(in the rows, 100 means zero)
Which row each row swaps with, under one turn or mirror
vosip: 107; 80; 85; 83; 82; 95; 88; 115; 106; 105; 92; 96; 112; 114; 96; 89; 89; 120; 131; 95; 95; 134; 111; 88; 129; 85
Datov: 107; 90; 86; 81; 93; 114; 95; 75; 97; 113; 101; 124; 114; 118; 104; 108; 116; 97; 124; 110; 110; 101; 109; 102; 86; 110
zud: 110; 89; 87; 101; 90; 111; 114; 76; 115; 85; 101; 108; 87; 103; 76; 97; 130; 113; 107; 90; 107; 98; 131; 101; 123; 87
relin: 110; 104; 86; 93; 98; 103; 129; 78; 87; 93; 89; 104; 119; 112; 74; 89; 101; 111; 94; 76; 129; 116; 77; 101; 109; 104
nul: 109; 102; 85; 103; 87; 90; 111; 127; 88; 95; 87; 93; 92; 124; 91; 108; 119; 114; 110; 106; 111; 110; 86; 92; 122; 78
boli: 111; 86; 89; 111; 91; 117; 102; 114; 104; 113; 122; 100; 87; 110; 89; 73; 114; 122; 123; 115; 111; 100; 87; 100; 92; 94
Zitog: 102; 76; 74; 87; 81; 93; 87; 113; 112; 101; 97; 94; 109; 109; 91; 83; 87; 124; 133; 97; 102; 131; 115; 92; 125; 92
giv: 93; 74; 79; 94; 78; 86; 125; 113; 91; 89; 107; 115; 103; 127; 95; 88; 93; 120; 91; 105; 82; 87; 102; 106; 109; 100
ruf: 111; 68; 65; 86; 109; 96; 138; 91; 96; 97; 101; 105; 107; 122; 114; 79; 97; 120; 112; 82; 102; 98; 95; 105; 107; 102
pupor: 98; 87; 71; 106; 94; 103; 125; 109; 99; 90; 92; 120; 129; 107; 70; 102; 124; 80; 124; 90; 96; 102; 113; 92; 106; 81
bokib: 75; 107; 101; 114; 97; 103; 100; 101; 124; 113; 92; 117; 105; 121; 89; 103; 101; 121; 102; 94; 129; 113; 94; 111; 126; 87
zam: 109; 81; 85; 110; 84; 114; 110; 118; 106; 111; 119; 104; 86; 108; 87; 71; 112; 125; 119; 110; 112; 96; 88; 89; 93; 95
zogu: 110; 84; 88; 111; 86; 115; 107; 114; 113; 113; 126; 107; 84; 108; 85; 70; 114; 112; 119; 105; 115; 102; 87; 98; 94; 95
Mab: 69; 101; 100; 122; 102; 104; 105; 101; 119; 103; 97; 111; 99; 122; 87; 108; 93; 116; 106; 90; 129; 115; 92; 107; 124; 97
tomor: 77; 103; 99; 110; 97; 102; 97; 103; 122; 102; 84; 115; 108; 132; 88; 111; 103; 117; 98; 95; 129; 112; 100; 111; 123; 89
Kasi: 103; 72; 61; 85; 109; 97; 139; 95; 100; 100; 102; 112; 110; 127; 112; 86; 105; 118; 112; 80; 109; 94; 91; 99; 107; 109
lat: 103; 85; 77; 102; 91; 105; 131; 114; 96; 90; 80; 116; 127; 104; 81; 99; 122; 75; 111; 89; 90; 102; 116; 92; 115; 88
bal: 83; 78; 82; 87; 82; 86; 127; 112; 89; 98; 107; 119; 95; 124; 96; 85; 92; 118; 89; 103; 83; 92; 93; 101; 101; 101
Por: 91; 89; 64; 114; 102; 110; 88; 110; 117; 108; 109; 99; 100; 92; 107; 81; 78; 97; 116; 101; 108; 106; 113; 93; 125; 98
saf: 94; 75; 77; 91; 85; 90; 120; 118; 96; 89; 109; 116; 97; 131; 91; 84; 97; 121; 95; 101; 82; 82; 94; 103; 107; 107
sezi: 89; 87; 68; 121; 100; 106; 100; 110; 119; 109; 100; 101; 107; 94; 109; 81; 82; 90; 117; 105; 105; 110; 106; 82; 131; 98
desa: 103; 90; 92; 101; 94; 105; 115; 76; 110; 80; 108; 106; 93; 106; 65; 90; 135; 115; 107; 94; 104; 104; 122; 92; 121; 90
lused: 88; 80; 63; 112; 98; 109; 98; 112; 114; 105; 103; 92; 101; 95; 105; 79; 76; 91; 115; 104; 103; 104; 107; 89; 129; 89
vige: 111; 91; 95; 98; 80; 97; 105; 102; 87; 119; 94; 94; 123; 102; 100; 89; 95; 125; 92; 122; 89; 124; 101; 99; 95; 117
Mova: 82; 88; 86; 94; 79; 114; 93; 84; 96; 115; 73; 120; 133; 90; 88; 100; 120; 104; 102; 80; 78; 101; 97; 97; 111; 99
bavi: 103; 75; 65; 86; 114; 98; 142; 91; 101; 102; 108; 106; 103; 118; 120; 89; 101; 110; 110; 84; 105; 93; 95; 103; 103; 97
bif: 113; 87; 87; 110; 83; 120; 110; 115; 108; 111; 122; 103; 85; 108; 92; 75; 112; 120; 123; 109; 113; 99; 84; 94; 95; 94
non: 111; 86; 95; 99; 89; 99; 105; 104; 85; 124; 92; 97; 118; 105; 103; 77; 102; 123; 95; 118; 84; 122; 100; 101; 97; 121
bopi: 69; 108; 89; 117; 102; 103; 101; 95; 114; 109; 95; 110; 107; 120; 85; 108; 100; 121; 89; 88; 128; 105; 98; 102; 127; 88
Gopa: 109; 98; 82; 106; 90; 94; 118; 132; 96; 91; 89; 93; 93; 115; 85; 112; 113; 110; 114; 103; 108; 115; 83; 92; 122; 76
Zof: 103; 85; 91; 110; 116; 84; 94; 79; 100; 110; 101; 102; 104; 92; 92; 78; 114; 112; 87; 77; 78; 125; 101; 92; 115; 93
Ded: 101; 83; 97; 85; 95; 117; 103; 85; 105; 120; 98; 130; 108; 119; 101; 112; 111; 106; 124; 112; 105; 102; 104; 103; 79; 109
Gokag: 107; 82; 88; 87; 88; 98; 88; 114; 113; 95; 97; 90; 109; 114; 101; 91; 92; 118; 132; 101; 102; 130; 121; 94; 130; 88
mov: 114; 103; 87; 100; 92; 96; 117; 128; 92; 90; 85; 96; 95; 126; 86; 112; 113; 116; 108; 105; 103; 111; 85; 91; 123; 78
Mun: 82; 85; 85; 93; 86; 114; 87; 74; 90; 110; 80; 115; 133; 91; 84; 95; 107; 112; 103; 83; 74; 97; 88; 92; 116; 98
goviz: 99; 86; 79; 96; 92; 99; 109; 120; 113; 116; 66; 91; 123; 107; 100; 92; 91; 125; 122; 90; 106; 100; 78; 108; 117; 121
zar: 101; 82; 95; 86; 97; 119; 102; 79; 103; 115; 97; 132; 109; 120; 108; 109; 107; 93; 119; 102; 106; 109; 102; 106; 80; 106
kana: 102; 91; 87; 98; 108; 131; 73; 99; 87; 112; 89; 87; 104; 105; 84; 93; 106; 80; 98; 105; 107; 97; 102; 88; 106; 102
kab: 102; 94; 89; 105; 91; 110; 120; 74; 107; 87; 106; 108; 95; 98; 68; 97; 138; 113; 102; 85; 101; 100; 115; 94; 125; 87
Dabo: 101; 87; 94; 88; 87; 112; 96; 78; 102; 120; 102; 131; 104; 124; 96; 108; 106; 104; 115; 110; 106; 111; 105; 101; 77; 106
Vudo: 78; 94; 78; 84; 85; 111; 88; 87; 95; 110; 75; 119; 133; 97; 85; 95; 105; 107; 102; 82; 70; 100; 98; 101; 114; 90
Kep: 83; 91; 84; 94; 86; 116; 89; 82; 97; 109; 75; 115; 136; 86; 92; 92; 111; 101; 106; 76; 77; 101; 104; 97; 114; 91
digam: 95; 83; 89; 97; 101; 101; 107; 118; 117; 113; 63; 98; 121; 111; 93; 97; 89; 125; 124; 86; 103; 98; 81; 109; 111; 120
kodi: 101; 88; 91; 91; 112; 127; 76; 103; 91; 96; 90; 88; 104; 100; 79; 97; 111; 84; 91; 110; 108; 92; 102; 100; 106; 103
nizu: 103; 88; 84; 91; 90; 98; 105; 121; 118; 113; 67; 95; 118; 106; 96; 91; 90; 129; 124; 94; 102; 97; 79; 109; 115; 117
gab: 112; 71; 64; 89; 117; 96; 137; 98; 99; 104; 101; 111; 104; 117; 117; 88; 107; 118; 108; 78; 102; 99; 96; 111; 100; 100
Rusuf: 99; 89; 79; 97; 92; 104; 128; 109; 90; 99; 78; 122; 128; 101; 81; 98; 115; 75; 112; 86; 101; 99; 118; 89; 103; 81
Pozo: 90; 83; 72; 118; 104; 109; 98; 107; 113; 101; 108; 96; 106; 97; 113; 80; 75; 93; 117; 103; 99; 107; 108; 85; 131; 98
latu: 109; 104; 90; 88; 101; 108; 122; 81; 84; 103; 96; 109; 115; 114; 68; 91; 92; 107; 104; 77; 128; 120; 76; 88; 113; 105
Ruk: 95; 89; 84; 96; 93; 99; 115; 119; 113; 116; 67; 94; 120; 110; 88; 98; 89; 127; 124; 98; 106; 99; 75; 109; 113; 117
zore: 94; 87; 85; 95; 94; 101; 109; 119; 114; 116; 64; 93; 115; 106; 98; 94; 91; 131; 121; 95; 105; 98; 79; 110; 112; 120
som: 77; 88; 86; 89; 81; 112; 97; 84; 89; 109; 84; 112; 138; 87; 90; 101; 112; 115; 106; 85; 75; 99; 96; 100; 123; 90
keve: 106; 92; 99; 107; 120; 84; 93; 74; 112; 108; 103; 100; 107; 97; 94; 82; 114; 108; 83; 80; 86; 116; 102; 91; 118; 92
limal: 101; 94; 83; 107; 122; 80; 96; 78; 109; 104; 101; 105; 105; 102; 94; 82; 116; 105; 85; 79; 78; 119; 111; 97; 109; 93
firaf: 109; 103; 90; 94; 105; 115; 128; 77; 90; 106; 94; 107; 125; 115; 77; 98; 93; 113; 94; 80; 124; 114; 75; 97; 113; 107
vut: 73; 101; 100; 117; 103; 107; 104; 96; 124; 110; 90; 114; 99; 124; 90; 104; 98; 108; 95; 88; 130; 115; 100; 107; 125; 89
Vuze: 99; 90; 96; 102; 88; 104; 116; 77; 96; 90; 110; 103; 92; 95; 74; 97; 139; 113; 111; 95; 100; 94; 120; 99; 130; 90
saz: 99; 92; 93; 88; 118; 129; 79; 106; 89; 105; 92; 92; 106; 105; 81; 91; 105; 83; 92; 107; 114; 96; 100; 100; 110; 107
zati: 93; 75; 88; 91; 86; 87; 125; 118; 94; 88; 107; 116; 94; 123; 90; 84; 98; 118; 86; 111; 85; 90; 100; 104; 105; 105
Nisor: 95; 94; 89; 97; 113; 122; 74; 103; 91; 106; 89; 83; 99; 99; 77; 90; 107; 84; 95; 106; 114; 96; 102; 98; 110; 107
fasub: 105; 92; 98; 112; 90; 107; 111; 80; 109; 86; 102; 110; 93; 96; 73; 97; 144; 114; 104; 82; 107; 101; 115; 98; 122; 91
tabi: 74; 86; 78; 89; 81; 113; 93; 78; 100; 107; 74; 124; 130; 98; 97; 92; 106; 111; 99; 85; 76; 98; 92; 93; 116; 89
puveb: 98; 94; 88; 95; 116; 127; 79; 98; 86; 111; 90; 96; 96; 99; 85; 92; 111; 79; 102; 112; 123; 98; 100; 98; 110; 98
nav: 108; 106; 90; 91; 91; 107; 123; 76; 83; 108; 91; 107; 118; 116; 68; 87; 99; 113; 102; 73; 123; 119; 79; 90; 116; 101
Lak: 111; 103; 85; 88; 96; 112; 126; 80; 83; 100; 96; 106; 124; 118; 71; 90; 100; 110; 105; 73; 121; 113; 74; 93; 105; 104
kuzit: 106; 90; 88; 101; 89; 112; 115; 82; 103; 86; 102; 101; 96; 99; 64; 93; 138; 109; 107; 89; 112; 95; 119; 105; 129; 87
bizep: 96; 89; 87; 111; 118; 81; 89; 76; 107; 117; 100; 103; 112; 100; 86; 79; 115; 114; 91; 80; 77; 116; 106; 104; 116; 103
bubi: 86; 91; 70; 115; 105; 108; 102; 104; 114; 109; 101; 95; 109; 95; 118; 80; 76; 94; 120; 100; 108; 106; 112; 90; 129; 94
sabak: 100; 88; 92; 104; 94; 104; 122; 74; 109; 87; 104; 107; 93; 99; 74; 93; 140; 107; 100; 80; 104; 95; 115; 94; 120; 89
Gativ: 80; 90; 83; 91; 87; 116; 88; 81; 93; 107; 72; 115; 132; 87; 87; 96; 117; 106; 105; 84; 74; 101; 102; 100; 117; 95
daz: 97; 81; 91; 82; 94; 119; 100; 88; 100; 121; 105; 121; 110; 125; 105; 105; 111; 96; 124; 104; 107; 108; 101; 115; 82; 112
Lav: 103; 73; 79; 88; 81; 88; 86; 108; 107; 100; 97; 91; 106; 112; 99; 88; 91; 121; 130; 101; 97; 129; 116; 91; 130; 84
mek: 103; 70; 61; 82; 110; 95; 141; 99; 96; 103; 103; 107; 104; 118; 114; 85; 101; 113; 111; 79; 106; 101; 97; 111; 109; 98
disu: 107; 90; 93; 93; 83; 99; 102; 103; 87; 121; 90; 98; 115; 101; 97; 78; 99; 122; 92; 126; 88; 128; 103; 98; 98; 112
nefi: 112; 83; 83; 113; 87; 113; 109; 117; 103; 109; 125; 102; 82; 104; 92; 75; 112; 119; 117; 107; 114; 96; 87; 93; 93; 97
fis: 96; 93; 70; 104; 95; 98; 125; 105; 100; 93; 84; 119; 131; 110; 82; 95; 115; 75; 112; 86; 93; 110; 122; 84; 108; 84

Swapped with Mova: fasub
Swapped with goviz: nefi
Swapped with vut: zar
Swapped with bif: zore
Swapped with Lak: Nisor
Swapped with boli: Ruk
Swapped with pupor: bizep
Swapped with lused: ruf
Swapped with Mun: kuzit
Swapped with Kasi: Por
Swapped with Gativ: kab
Swapped with zati: vosip
Swapped with tomor: Dabo
Swapped with nav: kodi

